Each path below is one point turned by a fixed rotation once a step. After each direction that follows a path, write how fast that rotation turns it, in degrees a step (0 if it stays still).
Each turn is a multiple of 5 degrees from 10 to 175, or 0.
Each row of a path follows its step; steps can be skipped.
Path 1:
step 0: -.04  .12  .09  .37  .17 -.15  .22 -.24  .09 -.11 -.07  .16 -.20  .15 -.08 -.08  .03 -.05 -.08 -.03  .07  .21 -.10 -.02  .15 -.08  .15  .14  .17 -.11 -.05  .03 -.08 -.10 -.16 -.20 -.14 -.16  .16  .05 -.05  .15  .17  .16  .05 -.14 -.12 -.07 -.05 -.09  .23  .02  .07 -.04 -.14 -.03  .24 -.10  .13  .11  .06 -.38  .01  .00  .02 -.03 -.21  .14  .08  .11  .06  .02  .06
step 1: -.16 -.03  .05  .10  .02 -.10  .11 -.22  .24 -.04 -.12 -.04 -.17  .11  .03 -.09  .19  .01 -.14 -.07  .22 -.12  .10 -.25 -.09  .11 -.01 -.12 -.17 -.31 -.08 -.05  .08 -.03 -.20  .07 -.12 -.04  .04 -.16  .02  .22  .25  .14 -.02 -.11  .02 -.40  .11 -.27  .03 -.23 -.07  .07 -.04 -.06  .00 -.10 -.03  .03 -.09 -.09  .09  .01  .00  .00 -.15  .14  .31  .06  .04 -.06  .04
step 3:  .01  .05  .17  .08  .13 -.09  .15 -.27  .18 -.08 -.02  .08 -.21 -.08 -.15  .03  .05 -.19 -.21  .13  .28  .25  .12 -.09  .20 -.14 -.09 -.03  .16 -.09 -.03 -.02 -.06 -.31  .02  .19  .05 -.16  .13  .00 -.25 -.05 -.01  .14 -.22  .01 -.03 -.01  .06  .10 -.04 -.09 -.32  .10 -.04 -.17 -.05  .14  .21  .08 -.16  .02 -.13  .03 -.07  .08 -.10  .09  .12  .13  .06 -.14  .11
step 4: -.24  .12 -.07 -.09 -.02 -.07  .27 -.31  .18  .05  .00 -.01 -.17 -.13 -.06 -.11 -.14  .00 -.17 -.05  .10  .13  .32 -.11  .00 -.01 -.02  .08 -.26 -.14 -.19 -.09 -.02  .04 -.07  .01 -.01 -.10 -.01  .17 -.45  .09  .04  .17 -.05 -.02  .02 -.17  .10 -.14  .17  .07  .04  .21  .13 -.12 -.06  .00 -.12 -.03 -.17 -.12 -.20 -.03 -.20  .08  .09  .06 -.13  .13  .06 -.04  .02
step 6:  .07 -.02 -.12  .20  .04 -.25 -.03 -.19 -.10  .13  .07 -.23 -.10  .06 -.03 -.08  .07 -.06 -.12  .01  .19  .07  .16  .03 -.27 -.13  .00  .05 -.15 -.20 -.04  .20 -.26 -.03  .04  .02 -.01 -.23  .14 -.07 -.14 -.18 -.02 -.09 -.06 -.11  .30 -.15  .03 -.17 -.07 -.15 -.30  .13 -.05 -.01 -.05 -.05  .00  .13 -.05 -.13 -.12 -.05 -.09  .15 -.09  .17  .30  .27  .15 -.03 -.12
step 7: -.08  .09 -.09 -.08 -.03 -.20  .08 -.02 -.13 -.06 -.05 -.05 -.07 -.02 -.18 -.17  .04  .02 -.18 -.18  .16  .11  .23 -.07 -.09 -.25 -.16 -.06 -.01  .06 -.22 -.05 -.08  .03 -.14 -.13  .13 -.27  .04  .17 -.31 -.13  .18 -.16  .08  .02  .11 -.14 -.07 -.13 -.03 -.09  .03  .09 -.17 -.13  .01 -.07  .15  .02 -.11 -.15  .15  .11  .24  .10  .00  .22 -.11 -.08  .37  .01 -.23
step 8:  .04 -.03  .05  .03 -.02 -.13  .12 -.06  .41 -.01  .01  .02 -.04  .01 -.15 -.17 -.10 -.23 -.19 -.03  .17  .33  .15 -.18 -.13 -.01  .15  .00  .16 -.14 -.21  .12  .13  .12  .07 -.12  .30 -.32  .08 -.03 -.05  .10 -.04 -.20 -.02  .06  .11 -.12  .04  .00  .15 -.04 -.23  .04 -.12  .00 -.08  .15  .14  .02  .15  .10  .06  .22  .13  .05 -.03  .21 -.04  .08  .11 -.03  .01
step 10: -.17 -.05 -.11  .15 -.10 -.08  .04 -.16  .00 -.10  .10 -.02  .07  .04 -.04 -.16  .02 -.01  .04 -.08  .26 -.01  .10  .05  .10 -.06 -.14 -.07 -.15  .04 -.13 -.16  .07 -.15 -.05  .08 -.11  .00 -.04  .14 -.14  .00 -.02 -.12  .13 -.14  .10 -.50 -.05  .10  .21 -.21 -.27  .24 -.16  .12  .03  .09  .17  .08  .13  .15  .07  .31  .06  .10 -.02  .07 -.02 -.12  .22  .17  .16
step 14: -.27 -.08 -.11  .11  .02 -.27 -.06 -.25  .03  .09 -.03  .01  .00 -.09 -.18  .16  .23 -.20  .00  .13  .01  .21 -.16  .01 -.05 -.02 -.01 -.21  .06  .03 -.19 -.06 -.14 -.02  .18 -.08  .01  .09  .05  .13 -.10 -.33  .07  .03 -.01  .04  .40 -.01 -.17 -.04  .26 -.06  .04  .06 -.01  .03 -.08  .09  .03 -.05  .17  .06 -.12  .02  .25  .31  .07 -.10 -.07  .10  .00  .02 -.10
-.02  .01  .04  .13  .05 -.02  .01  .01 -.01 -.05  .03 -.06  .02  .00  .01 -.01 -.01 -.05  .01  .03  .00  .00 -.01  .04  .05  .02  .03  .01  .01  .01 -.01  .03 -.07  .02  .05 -.01  .00 -.04  .04  .02  .02  .00  .01  .02 -.06  .02  .03  .06  .02  .05  .00  .01  .00 -.07 -.02  .00 -.02  .00  .01  .03 -.05  .01 -.05 -.04  .01  .02 -.05  .01  .05  .02 -.03 -.01  .00
125
 .02 -.04  .05 -.04  .02  .00  .00  .01 -.03 -.01 -.03  .03 -.07 -.03 -.05 -.01 -.01 -.04 -.03 -.02  .06 -.02 -.03  .03  .01 -.02  .02 -.04  .03 -.01  .07  .02  .02  .00 -.01  .05 -.05 -.01  .01  .02  .01  .01  .07  .09  .02 -.03  .06  .01  .03 -.02  .06  .00  .06 -.01  .07 -.01  .04 -.05 -.01  .01  .02  .04  .02 -.02  .01 -.02  .00 -.03  .01  .03 -.04 -.02  .03
20
 .01  .04 -.02  .04  .05  .01  .01 -.09  .02  .03 -.02  .02  .03 -.02  .11 -.03 -.01 -.02 -.01  .05  .00 -.05 -.05  .02  .00 -.01  .04  .00 -.03 -.06 -.04  .00  .03  .03  .04 -.02  .00 -.02  .02 -.03 -.01  .06 -.03  .03  .04 -.01 -.02 -.01 -.05 -.04  .03 -.02  .03  .01  .02  .02  .00 -.03  .02  .00  .04  .05 -.03 -.02  .04 -.04  .03 -.02 -.02 -.04  .00 -.04 -.03
85
-.04  .01 -.01 -.02  .00  .00  .01  .02  .01 -.06 -.02 -.05  .02 -.03  .02 -.04 -.03  .07  .02 -.03  .01 -.06  .10  .06  .00  .00  .02 -.02 -.07 -.01  .02 -.06  .05  .03  .00  .01  .01 -.03 -.03  .05  .01  .02  .05 -.03  .00  .02  .02 -.04  .04  .05  .00 -.02  .02 -.04  .01 -.02  .01 -.04  .02 -.02 -.02  .02  .00  .00  .00  .01 -.03 -.03 -.06 -.08  .04  .02 -.01
130
Path 2:
step 1:  .17 -.02 -.06 -.02  .09  .11 -.40  .17 -.03  .03  .12 -.07 -.16  .04  .26 -.07  .00  .01  .20  .09  .15  .02  .25  .09 -.25 -.15  .39  .07 -.06  .20 -.02  .25 -.07  .12  .00  .30  .32  .05 -.11  .06  .23 -.12  .06 -.13 -.07  .08 -.24 -.27  .01  .05 -.22 -.02  .20 -.03  .01  .19  .14 -.28  .13  .01  .20  .02  .05 -.07  .19 -.23 -.25  .07  .01 -.19 -.01 -.10  .09
step 2: -.01 -.26  .00 -.01  .06 -.10  .01 -.24 -.06 -.10  .27 -.12 -.04 -.09  .10 -.07 -.07  .28  .00 -.04  .01  .09  .16  .09  .13 -.04 -.13 -.22  .00 -.11 -.10 -.05  .06  .06  .03 -.09 -.03  .02  .03  .00  .18 -.31  .14 -.07 -.47  .11  .29  .31  .03 -.18 -.12  .17 -.03  .26  .02  .15  .17  .00  .02 -.14  .30  .26 -.26  .03 -.18  .24 -.05 -.28 -.05 -.21 -.09 -.20 -.10
step 3: -.40 -.13 -.13 -.11 -.08  .00  .24 -.28  .12  .05 -.08 -.14  .14 -.17 -.10 -.01  .21 -.04 -.14 -.01 -.14 -.21  .04 -.02  .16 -.15  .01 -.11 -.20 -.01  .06  .04  .26  .00  .14 -.19 -.10  .14 -.13  .11  .03 -.01 -.28 -.13 -.03 -.43 -.17  .03 -.13 -.10  .18  .05 -.05  .18  .12  .03  .08  .21  .02 -.16  .15  .18  .35 -.06 -.10 -.27  .27  .11 -.07  .10  .00  .28  .04
step 5:  .25  .04  .25 -.22  .28 -.10  .00  .12 -.01  .27  .18 -.17 -.06 -.19  .00  .10 -.21 -.11 -.28 -.26 -.02  .02  .18  .08  .17  .06  .04 -.04 -.08  .22 -.04 -.01 -.15  .00 -.24 -.02  .12  .18 -.04 -.18  .16  .02  .30  .11 -.28  .28 -.32  .05  .05  .10 -.13  .13  .07 -.29  .11  .09  .18 -.06  .05 -.12 -.04  .11 -.32  .11 -.08  .16  .01 -.15  .14  .00  .14  .06  .07
step 10: -.05  .08  .15  .02 -.06 -.12  .05 -.03  .02 -.04  .13 -.01  .29 -.17 -.17  .36  .19 -.23 -.33 -.02  .00 -.02 -.17 -.08  .02  .22 -.06 -.08 -.26 -.24  .28  .13 -.06 -.08  .11 -.11 -.02  .04  .30 -.02 -.06 -.06 -.13  .28 -.29 -.02 -.09  .29  .10 -.20 -.17  .02  .23  .12 -.04  .08  .25  .02 -.08  .03 -.24  .13 -.16  .20 -.17 -.11 -.19 -.28 -.04  .07  .05  .03  .06
step 11: -.23  .01 -.19  .00  .40 -.18 -.11  .12 -.02  .39  .00  .22 -.12  .21 -.08 -.08  .10 -.22  .15  .09 -.14  .22 -.21 -.05 -.05  .00 -.07 -.19 -.23  .04  .10  .14  .12 -.10  .12 -.04 -.10  .01  .10  .03  .12  .08 -.24 -.31  .18  .00 -.01 -.15 -.23  .10  .09 -.17  .00  .15 -.03 -.11  .03 -.27  .03 -.09 -.02 -.17  .10  .17  .09 -.39 -.12 -.08  .14  .16 -.09  .20 -.12
step 13: -.25 -.29  .04  .15 -.19 -.09  .13 -.18  .11  .01  .00 -.13 -.08 -.03 -.03  .15  .13 -.01 -.22  .16 -.04 -.08  .27 -.41 -.02 -.02 -.02 -.14 -.03 -.03  .28  .03 -.02  .09  .06 -.04  .21  .10  .06 -.04  .03  .16  .21  .38  .05 -.02 -.27  .19 -.12  .14 -.08  .06  .10 -.33  .17 -.06  .09  .20  .04 -.02  .00  .09 -.19  .03  .03  .02  .14 -.04 -.08 -.38  .01 -.33 -.22
step 14:  .00 -.07 -.03  .45 -.35  .12 -.02  .05  .07  .23  .10 -.06  .01  .01 -.04  .11  .33 -.20  .19  .11  .07  .22 -.36 -.18 -.17 -.20 -.03  .06 -.28 -.10 -.19  .10  .18 -.23 -.09  .13  .13  .09  .16  .11  .05 -.14 -.06  .02  .03 -.06 -.12  .11 -.12 -.15  .08 -.37  .10  .14 -.18  .18  .01 -.09 -.15 -.05  .29 -.04 -.04 -.12 -.13 -.16  .00  .05 -.13  .14  .15 -.03  .04
step 16: -.32 -.04  .00  .08  .11 -.18  .09 -.13  .23 -.11 -.12 -.08 -.21  .08 -.05 -.18 -.27 -.19  .05 -.09 -.10 -.08  .02  .22 -.13  .21 -.02  .10 -.10  .17  .37 -.30 -.01  .00  .02 -.05  .03 -.01 -.19 -.25  .01  .11 -.12 -.04  .19  .11 -.23  .00 -.15  .38  .12 -.05 -.16 -.47  .10 -.02 -.07 -.10 -.08  .00 -.16  .03  .07  .16  .11 -.18  .29  .03  .14  .06  .07  .07 -.17
-.02  .02  .01 -.06  .04 -.02  .03 -.04 -.05  .03  .02 -.06 -.01 -.07  .05  .00 -.03  .04  .02 -.05 -.05 -.02  .03 -.01  .03  .01  .00  .02 -.01  .01 -.06  .04  .01 -.03  .04  .00  .05 -.01 -.07  .01  .00 -.04 -.03  .02  .02 -.02  .05 -.01  .00 -.02 -.02  .01  .01  .01 -.02  .07  .04  .03  .00 -.02 -.04 -.04 -.03 -.03 -.01 -.06 -.04  .06  .01 -.02 -.05 -.02  .05
10
 .01 -.01  .00 -.04 -.04  .02 -.01 -.02 -.01 -.01 -.01  .00 -.02  .00 -.04 -.07 -.01 -.02 -.03 -.04 -.01 -.02 -.06  .00 -.04 -.09  .01  .02  .01 -.07  .04  .03 -.06  .03 -.07  .01  .07  .02  .02  .00  .04 -.01  .00 -.04  .01  .00  .02 -.09 -.02 -.04  .05 -.03  .01  .04 -.03  .01 -.01 -.03 -.02  .02  .00 -.02  .05 -.01 -.01 -.01 -.01  .07 -.01 -.04  .00  .00  .01
135
 .00 -.02  .05 -.06  .01 -.01 -.04  .04 -.03 -.02  .00 -.02 -.04  .03  .07  .00  .00  .03 -.01  .02  .04  .05  .01 -.10  .00 -.04 -.02  .01 -.05  .01 -.01  .06 -.02  .01 -.04 -.04  .02 -.02 -.02  .07  .00  .03  .04  .02  .05  .01 -.03  .01 -.02  .01 -.02 -.02 -.08  .02  .07  .04 -.04  .01  .01  .02  .00 -.03  .04  .04  .04  .04 -.03 -.03 -.03  .01  .01 -.02 -.02
60
 .00 -.08 -.07  .02 -.04  .00  .02  .04 -.02  .00 -.03  .00 -.03  .09  .00 -.03  .02  .03  .04 -.04  .01 -.04 -.01  .02 -.04  .03  .04 -.01 -.02  .02  .02  .05  .01 -.01 -.03  .02  .00  .04  .01  .07 -.01 -.08 -.01 -.01  .04 -.01  .01  .04 -.04  .05 -.04  .02 -.02 -.06 -.03  .01 -.02 -.01  .01 -.03  .03 -.04  .01 -.02  .01 -.06 -.02  .04  .03  .05  .03  .04  .02
140
-.02 -.05  .03 -.03 -.05 -.04  .02 -.01  .00  .05  .01  .01  .04  .02  .03  .01  .02 -.01 -.02  .04 -.02  .05  .00  .00  .02  .05  .01  .04  .04  .03 -.05 -.01 -.03 -.02 -.04 -.04 -.02  .01 -.01  .03  .06  .03 -.04 -.10  .02 -.06 -.04 -.03 -.03  .00  .03 -.02  .05 -.05  .04  .04 -.03 -.02 -.02 -.04 -.01  .04 -.05  .03 -.01 -.04  .04  .03  .00  .03 -.04 -.02 -.02
135
Path 3:
step 0:  .04  .06  .17 -.07 -.10  .03 -.07  .13  .13 -.29 -.10  .16 -.28  .24  .07 -.01 -.13  .03  .07  .11 -.03 -.01  .06 -.22  .24 -.07 -.12  .05 -.26 -.13 -.20  .27 -.05  .00  .08 -.02 -.06 -.06  .00  .05  .03  .03 -.06  .11 -.07  .04 -.18  .01  .36  .07  .13  .07 -.38 -.09 -.07 -.15  .00  .02 -.15  .13 -.13 -.09 -.15 -.14  .05  .08 -.01 -.08 -.01  .04  .09  .12  .07
step 1:  .03 -.19  .14 -.08 -.16  .05  .15  .10  .17 -.06  .14  .03  .10  .15  .03  .07  .03  .01 -.10  .17  .00 -.08 -.14 -.10 -.11 -.01 -.01  .08  .07  .18 -.04 -.14 -.20  .12 -.01  .00 -.01  .22  .15 -.16 -.07  .04  .02 -.48 -.25  .25  .02  .11  .22  .00  .08  .01  .11  .10 -.10  .03 -.10  .03  .08 -.07  .16  .13 -.21  .23 -.05  .00 -.24 -.04  .18  .09 -.16 -.16 -.08
step 2: -.02  .18 -.12  .18  .17  .07  .19  .05 -.18 -.05  .04  .05  .21  .08  .16  .00  .05  .00 -.07  .04  .06 -.11  .02 -.20  .02  .07 -.02  .00  .06 -.16 -.17  .31  .14 -.15  .24  .00  .03  .05 -.01 -.12  .05 -.11 -.24  .09 -.07  .21  .24  .23  .20 -.14  .17  .08  .11  .07  .00  .06 -.05  .03 -.05 -.04 -.35  .12  .04  .08 -.01  .07  .15  .23  .03 -.21  .22 -.12  .09
step 5:  .17  .02 -.24  .10 -.01  .01  .28  .25 -.05 -.03  .00  .23 -.05  .08  .13 -.11  .07  .31  .21  .09 -.02  .02  .00  .09 -.14  .06  .29  .00  .18  .21 -.04 -.09 -.17 -.05  .24  .01 -.08  .16 -.02 -.12 -.04  .16 -.02 -.02 -.17 -.05 -.03 -.16 -.12  .11 -.13  .10 -.15 -.08 -.13  .02  .17 -.15 -.07 -.04 -.13 -.12 -.22 -.12 -.20 -.10 -.18 -.05  .04 -.15  .08  .04 -.10
step 6:  .38 -.06 -.13 -.11  .01 -.20  .01 -.10  .06 -.06  .23 -.02  .05  .05  .12 -.09 -.03 -.19 -.20 -.04  .00 -.06  .10 -.08 -.23 -.02  .04  .04 -.05  .19  .12  .23  .10 -.01 -.06 -.03 -.16 -.20 -.01 -.08  .00 -.08 -.15  .12 -.13 -.10  .09  .08  .21 -.05  .25 -.28 -.14  .06 -.07  .09  .27 -.16  .16  .12 -.03 -.01  .08  .18  .09  .04  .02 -.07  .01 -.19 -.20  .16  .01
step 10: -.19  .08  .06  .26  .27  .31  .08 -.26 -.21  .00  .05 -.10 -.03  .26  .06  .01 -.13 -.02 -.03  .17  .05 -.14 -.09 -.14 -.16 -.10  .18  .02 -.07  .14 -.01 -.03  .00 -.19  .13  .05 -.07 -.19  .14  .11  .17 -.09 -.10  .14 -.09  .00 -.04  .12 -.11 -.20  .18 -.05 -.08  .20  .20 -.10 -.09 -.13 -.06  .08 -.24  .19 -.19  .07  .00 -.06  .08 -.03  .09 -.12 -.02  .03 -.11
step 14:  .15  .06 -.10  .19  .21 -.12 -.11 -.20 -.01 -.17 -.04 -.13  .05 -.18  .00 -.03  .03 -.06 -.06 -.17  .21  .21  .08 -.07 -.04  .08  .09 -.05 -.02  .13  .41  .07  .18  .02 -.04 -.10  .03 -.05  .09  .12 -.11 -.14  .04  .04 -.18  .02  .12 -.14  .20 -.12  .14  .05 -.06 -.12  .14  .26  .24  .22  .02  .19 -.12  .17 -.17  .10  .08 -.19 -.17 -.08  .14 -.08  .08  .10 -.03
step 15:  .01  .06 -.15 -.14 -.11  .01 -.16 -.11  .07 -.31  .05 -.04 -.08 -.01 -.08  .01 -.24  .20  .17  .19 -.22 -.01  .01  .19  .32  .03  .04  .04 -.03 -.01 -.03  .07  .04  .18  .24  .08 -.09 -.06 -.04 -.23  .16  .00  .02  .12  .04  .04 -.15  .08  .07 -.27  .08  .13 -.22 -.07  .10 -.24  .04  .14 -.11  .27  .13 -.05  .04  .08 -.20  .03 -.01 -.19 -.06  .04  .11 -.02 -.13
step 16: -.02  .04  .03  .01 -.18  .08  .14  .09  .21  .22  .02 -.01  .05  .02 -.12 -.27  .14  .08  .00  .09  .37  .01 -.12 -.03  .06  .05  .09  .17 -.07  .26 -.02 -.07  .03 -.06 -.07  .08 -.06  .01  .22 -.13 -.11  .16 -.17  .00 -.06  .07 -.11 -.10  .15 -.10  .11  .02  .15  .16  .03  .11  .17 -.04 -.04  .01  .07 -.16 -.12  .22 -.17 -.28  .03 -.10  .35  .25 -.11 -.11 -.10
-.02  .03 -.01 -.01  .06  .06 -.02  .00 -.01  .04  .03 -.05 -.02  .01  .03 -.06  .04  .02 -.01  .01  .05  .03  .00  .02  .03 -.03  .02  .04  .00 -.05  .07  .04  .04  .04  .00  .06  .06 -.02 -.01 -.03  .05  .01  .01 -.01 -.02  .05  .04  .00  .02 -.03 -.05 -.02  .02  .04  .00 -.08 -.04 -.01 -.02  .01  .01 -.01  .01  .03 -.03 -.04 -.01  .04 -.01  .04  .04 -.06 -.04
55
 .04  .00 -.06  .00 -.12  .01  .05  .04 -.02  .06  .04 -.01  .04  .02  .02 -.04 -.01 -.01 -.03  .00  .03 -.06  .03 -.04  .01 -.05 -.04  .00 -.04  .03 -.04  .05  .01  .02  .02 -.02 -.02  .01  .00 -.01  .03  .00  .03 -.04  .04  .02 -.04  .00  .03  .00  .04 -.09  .04  .03 -.01 -.01 -.02 -.03  .01 -.02  .02  .04  .01 -.02 -.04  .02 -.04  .02  .02  .01  .02  .04  .00
70
-.01 -.06 -.04  .07 -.01  .02  .00 -.01 -.04  .03 -.03  .02  .02  .07 -.03  .01 -.06  .04  .06  .05 -.05  .04 -.01 -.03  .00 -.01 -.02 -.02  .01 -.04  .02  .01 -.04  .05  .04 -.05 -.03 -.07 -.03  .02  .00  .00 -.05  .01 -.02  .01 -.07  .01 -.01  .01 -.04  .03 -.03  .03  .00 -.06 -.01 -.02 -.05  .00 -.03  .01  .01 -.03 -.02 -.03 -.01  .02 -.05 -.02  .04  .03 -.05
145
 .01  .00  .00  .01  .05  .07  .03  .01 -.03  .01  .04 -.04 -.02  .01  .00  .06  .04 -.01 -.01 -.05 -.01 -.02  .03  .05 -.06 -.01  .02  .00 -.01 -.01  .04 -.05 -.01  .04  .06 -.06  .00 -.02 -.01  .02  .06  .02  .03  .02  .03 -.03 -.02 -.02 -.05  .02  .05 -.01  .03  .02  .00 -.02  .04 -.06  .05  .00 -.06 -.01  .05 -.01  .03  .00 -.01 -.07 -.04  .05 -.03  .03  .01
20
